In the rows, 128 means zero.
Y: 3 groups of rows, each row roughly a mix of its group's hidden directions:
Y (76 x 17):
[[137 117 124 156  50 125 121 118 113 123 137 100 107 127 169 147 104]
 [170 117 164 110 149 105 107 156  88  95 104  91 129 137 114 137 101]
 [117 121 110 138 108 135 105  88 111  78 121 110  71 101 140 132  98]
 [126 152 128 104 177 114 133 117 144 153 116 158 155 134  84 100 174]
 [102 150 120 138  90 158 106 101 133  90 122 107  84  93 148 100 111]
 [ 79 150  92 133 121 134 129 102 156 182 139 173 129 123 129 125 150]
 [139 102 146 165  79 127 105 120 123  87 150 126  82 111 142 139  97]
 [186 101 142 148 106 130 142 150 112  70 119  90 128 121 115 121 139]
 [120 122 138 145  97 120  88 113 108 111 130 148  73 124 144 161  77]
 [103 164  86 101 117 137 126  90 124 186 101 151 117 146 138 140 139]
 [171 136 157 144  81 119 168 137 137 125 140 127 162 162 169 141 136]
 [141 116 161 115 116 178 131 150 165 146 156  97 132 127 125  74 145]
 [ 73  96  95 129 171 132 107 117 141 154 155 142 110  98  99 125 127]
 [ 69 149 113 129 117 126 106  98 149 183 148 167 114 123 141 129 120]
 [ 97 157 114 117 147 126  86 134 112 115  92 107 118  87  87  90 137]
 [144 102  81 129 112 155 165  81 124  93 127  94 101 123 149 133 138]
 [139 101 125 108 188 168 116 143 132 115 118 147  95 121  76 119 133]
 [158  78  95  99 143 137 141  84 113 152 131 115  96 157 122 157 129]
 [133 142  75 132 116 141 191 107 136 124 114 120 158 135 153 133 168]
 [138 131 125  97 142 140 147 138 144 202 130 141 161 165 119 125 160]
 [ 97 116 116 168  65 118 119 136 126 127 154  92 131  99 163 130 110]
 [163  88 116 116 165 102 161 132 115 153 132 138 156 165 113 168 143]
 [ 70 148 107 127 125 133 124 101 160 185 151 165 130 124 139 121 137]
 [128 116 109  98 176 143 101 101 122 141 109 154  83 127  76 124 137]
 [144 125 108  98 137 128 102  73 110 150 103 152  75 146 101 142 129]
 [103  87  96 123 160 134 115  95 142 167 155 160  96 122  95 136 136]
 [142 118 116 169  55 137 115 112 121 101 128 134  82 113 139 139 121]
 [124 148 140 153 103 103 154 146 154 143 147 124 190 122 132  98 171]
 [117 137 127 109 191 125 136 130 151 148 128 159 154 127  82 103 167]
 [129 146 140 108 142 129 140 158 146 195 129 150 175 157 118 120 157]
 [127 152 128 110 134 137 152 150 150 192 125 146 176 155 126 117 164]
 [121  97 137 169 109 148 145 181 154 113 166 109 153  99 129 108 139]
 [123 127 152  94 186 128 151 147 146 140 145  98 180 138 128  99 139]
 [125 140 135  93 177 106 128 147 125 165 115 111 178 137  97 106 156]
 [144 113 126 170  53 141 122 114 131  98 142 119  91 110 145 126 124]
 [144 131 123 142  59 100 137  85 124 158 141 130 127 154 164 149 131]
 [ 96 163  93 114 113 151 151 108 154 183 124 137 149 134 144 109 162]
 [115 167  99  92 147 136 146 126 130 181  96 128 164 146 124 117 162]
 [185 103 145 131 137 129 150 158 111  72 115  88 143 129 113 122 139]
 [142  99 128 175  77 145 137 118 141  81 156 131  93 109 144 131 121]
 [ 90 149 133  93 174 113 121 129 143 187 135 130 167 136 119 108 140]
 [114 134 177 147 139  91  77 163 115 105 132 147 123 109 110 132  91]
 [ 97 159 150 130 137  90  72 140 109 146 113 168 118 124 114 146  96]
 [141 120 107  90 137 152 151 113 140 201 127 131 139 167 124 129 157]
 [117 115  95 110 136 131  88  81 112 151 112 141  71 120  92 131 128]
 [167  91 132 116 138 157 175 143 152 143 152 100 158 149 125 111 163]
 [121 137 110 117 147 125 103 112 135 150 111 142 120 108  63  88 176]
 [187 128 128 121 107 142 152 149 103  92  91  79 140 138 127 121 146]
 [133 116 145 159 111 123 170 160 163 136 170 131 181 131 145 119 153]
 [143 116 145 159  82 118 167 140 147 135 166 126 163 147 175 144 129]
 [151 104 133 141 162  97 106 144  95  91 110 157 107 124  88 164 111]
 [133 142 115 136  65 123  90 107  96 117  98  95  90 111 132 124 116]
 [130  97 114 120 171 145 126 118 152 156 143 165 113 125  71 113 164]
 [106  79 108 162  90 128 133 116 142 152 181 128 114 121 155 153 113]
 [ 94 153 110  96 179 125 140 126 142 181 121 149 164 140 117 121 150]
 [130 113 108  98 158 145  95  96 106 129 105 142  65 131 100 144 108]
 [ 70 146 133 113 147 108  91 110 138 184 146 159 123 128 131 132 106]
 [ 96 179 140 164 120  94 121 159 124  92 112 154 159 101 137 128 122]
 [ 82 146 138  94 182 109 104 123 130 176 134 151 139 140 128 135 104]
 [111 127 126 158  67 122  88 104 123 132 139 148  78 113 140 142 102]
 [137 100 147 158 103 133 115 122 125  77 151 135  82 118 150 150  84]
 [126 156  95 120 119 146 180 127 148 161 116 133 173 145 145 120 173]
 [ 94 119 109 134 144 148  88 150 121 110 117 105 103  75  87  97 127]
 [148 121 115 106 146 132 167 137 140 185 130 137 171 166 122 135 166]
 [132 119 143 155  89 117 164 141 139 128 163 120 161 145 187 153 112]
 [114 129 127 155 111 119 104 111 111  60 123 117  88  91 138 131  95]
 [141 119 143 163  71 116 161 141 144 133 162 118 162 140 173 138 131]
 [143 121  95  95 136 148 163 108 137 190 124 131 145 165 129 135 162]
 [ 79 145  98 141 107 133 126 100 160 181 149 164 128 117 131 115 153]
 [139 141 153 150 110 114 170 159 155 130 150 127 192 137 149 114 155]
 [106 151 141 148  99  96 153 141 132 127 147 108 181 131 186 137 114]
 [140 139 109 117 138 132 178 141 144 170 124 137 183 156 132 130 172]
 [153  95 145 158 110 146 140 129 130  61 149 123  95 120 151 143  98]
 [149 123 135 111 144 137 164 155 150 179 138 132 179 159 120 119 166]
 [179 108 131 151  90 138 152 144 126  87 125  85 139 117 119 104 161]
 [138 100 160 139 144 109  97 135 105  84 136 139  92 124 126 160  75]]

which group is each row in? (one row of each group first):
[144 117 111  91 128 168 152 113 149 192 134 118 134 160 127 113 160] -> Q
[113 108 111 142  93 103 140  86 134 167 165 141 124 147 168 164 115] -> A
[183 102 155 138 114 124 135 154 111  76 124  78 135 123 117 114 133] -> J

[141 131 105 110 119 125  94  79 115 154 101 143  82 129  82 117 153] -> A
[109 117 144 139 133 115  91 117 114 112 139 162  81 126 140 166  70] -> J
[110 132 112 160  67 112  85 105 120 148 128 156  86 110 119 138 124] -> J
[136 131 130 144  63 153 123 109 123 104 129 116  85 128 174 140  96] -> J
[176  98 131 142  98 139 148 115 154 156 151 156 123 150 102 121 176] -> A
[167 121 145 105 160 129 166 111 140 143 136 171 137 182 138 157 133] -> A
